rotation ticks, each row followed by its count of ticks
The counts run from 0 to 449.
[ 77  86 132 104  93 155 127 139 134 121 143 126 136  92 120 136 122 152
  69 118 184 104 148 113 114 113 119 114 155 181  92 117 114  95 156 121]
256
[103 103 165 109  92 156 100 160 118 129 181 139  89 104 116 131 123 155
 109  97 175 126 153  91 118 107 160 115 169 164  97 143 126 105 157 148]
38
[123  69 123 156  94 122 175 115 117 168 149  76 102 117 102 160 106 141
 103 144 127 139 129 111 134 112 167  93 126 126 123  95 154  83 178 128]
21
[140 108 147 135 119 106 122 108  91 172 167  76 122 107 189 140 140 143
 139 139 124 115 158 108 149 106 106 102 153 148 129 128 147 122 198  95]
252
[ 92  74 171 117 144 128 172 136 125 179 166  85 141 156 143 136 146 118
 139 123 143 139 125  95 137 107 117 153 124 125 135 124 206 137 177 128]
425
[ 96  64 196 104 143 135 175 131 121 165 151 110 136 116 129 157 155  88
 151 145 147 114 108  79 137 118 126 139 161 105 116 141 152 105 156 115]
330
[ 83 112 121  93 126 175 139 126 126 136 151 124 166 116 157 164  98 138
  84 137 199 121 137 115 122 106 141 173 131 118 129 129 161 116 140  93]
447
[104  82 155  93 127 111 132 150 148 131 146 101 110 119 110 135 105 136
 100 115 152 107 178 107 113 131  31  95 147 131 127  96 130 122 145 108]
189
[113 110 158 107 123 129 153 135 135 188 185  79 152 115 118 151 141 124
 126 137 173 121 124 108 136  75 179 148 145 128 113 122 162 119 158 125]
272
[107  97 151 106 126 178 166 153 127 137 147 133 113 129 115 189  59  96
 120 138 187 134 132 138 142 100 132 132 126 127 143 127 161 124 160 111]
416
[141 123 171 115  96 118 138 143 156 155 171 115 120 107 128 144 120 158
 168 150 176  96 124 114 134  96 154 194 139 112 154 117 171 121 165 130]
368
[105  90 150 104 119 131 154 142 137 193 174  77 116 122  99 146 131 125
 127 116 149 143 124 105 124  83 184 126 142 142  97 117 165 112 156 139]
271
[144  84 185 139 106 110 110 138 111 138 155 124  71 122 159 144 121 148
 174 135 129  94 157 103 129 127  83 139 152 123 136 146 165 122 179 111]
376
[122 122 119  99  91 117 155 119 146 140 157  92 112  87 109 140 105 179
 101 137 166 127 157  95 121 126 152 114 118  98 140  76 117  71 127 140]
305
[132  77 138 135 124 115 123 112  91 141 134  90  98 106 136 170 116 137
 115 144 114 148 145  68 113 163 121  80 134  81 131 132 127  79 143  98]
297
[ 94  72 145 103 140 165 162 126 118 133 103 112 133  89 129 167 114 103
 111 151 156 118 146  93 107 136  93  95 152 134  95 134 116 100 141  80]
15
[117  79 160 136  94  88 147 118 150 124 145 105 123  98  89 134 149 166
 112 154 150  86 128  72 115 142 112 144 150  83 138 101 134  82 132 126]
333
[147 124 120 145 128 144  85 130 101 141 177 123 120 115 148 180  87 147
 100 127 173 153 173  80 103 124 138 120 137  96 158 156 149 126 149  95]
230
[ 83  76 129  91 158 140 137 132 128 151 152 127 131 138 148 141 122 127
 117 130 162 108 144  59 100 132  90 167 122  86 132 160 159 122 131 105]
141
[132 125 157 117  85 106 109 142 159 119 161  97 136 122  96 162 100 181
  93 123 173 121 142 108  94 142 115 159 139  90 150  93 160 110 117 118]
180
[ 95  88 149  93 156 155 116 131 107 145 162 137 115 104 150 159 134 112
 111 127 168 128 156  44 105 134 115 124 155 100 119 176 115 103 121 103]
46
[104  60 144 129 130 145 165 129 117 167 111  84 110 136 122 169  95 117
 123 135 113 146 126 123  96 134 114 110 112 146 101 112 182 119 177 101]
204
[111 106 135 124  99 104 124 112 125 133 171  75 159 129 126 151 122 177
  66 130 149 136 144  97 124 144 117 119 140  82 149  80 156  92 144 114]
209
[134  93 165  80 113 107 138 142 128 138 147 100  87 122 154 163  74 120
 127 132 119  86 145 142 141 116  59 123 146 137 112 115 141 115 168  91]
407
[ 91  65 164 122 112 117 123 112 109 115 153 117 143 130 142 144 146 164
  98 139 140 117 118  72 128 166 113 150 148  83 142 119 148  74 141 115]
113
[123 125 113  63 138 117 127 134 146 160 139  77  97 102 148 134  81 154
  99 114 141 121 183 103  99 127  77  99 120 124 122  95 121 113 133 102]
218
[129  90 150 121 130 123 108 130 132 121 125 117 127 122 130 177 100 152
 120 144 159 120 146  75  74 167  87 163 127  71 151 137 162 114 120  87]
420
[118  64 146 131 101 110 163 129 138 143 131 127  80 121 119 138  97 129
 133 146 130  62 139 126 127 103  72 131 131 146 120 116 152 122 182 112]
378
[131 105 143 140  86 111 157 126 131 128 172 135 103 107 135 150 107 133
 118 155 163  63 145 119 176  86  98 135 147 119 156 111 129 106 182 115]
100
[ 93  77 172 113 110 132 163 129 118 166 146  89 143 102 124 134 160 138
 138 140 143 115  99 103 118 114 165 153 156 148  93 124 157  90 166 121]
301
[141 117 133 142  91 145 116 128  98 123 165 124 111 131 176 175  75 157
 110 144 153 123 150 135 158 115 140 139 129 128 163 119 172 116 190 106]
165
[ 96 110 148 103 100 161 106 129 107  94 152 153 127 106 152 165 118 168
  97 137 188 117 137  85 122 146 155 166 152 105 138 146 122  79 141 111]
353
[135 137 161  83 133 145 103 142 107 154 172 111  92 133 204 139  91 157
 160 120 145 138 169 103 130 123 128 146 131 118 148 139 163 120 163 123]
404
[118  59 136 121 133 121 134 148 133 151 126 100  77 148 100 160  90 143
 125 119 122 146 144  87  74 157  91 120 107 100 134 114 176 115 140 121]
422
[146 125 146 104 100 122 116 139 130 140 120  79  86  81 121 154  94 178
 145 131 139 154 163  92  77 160 141  96 132 107 122  91 123  79 129 121]
28
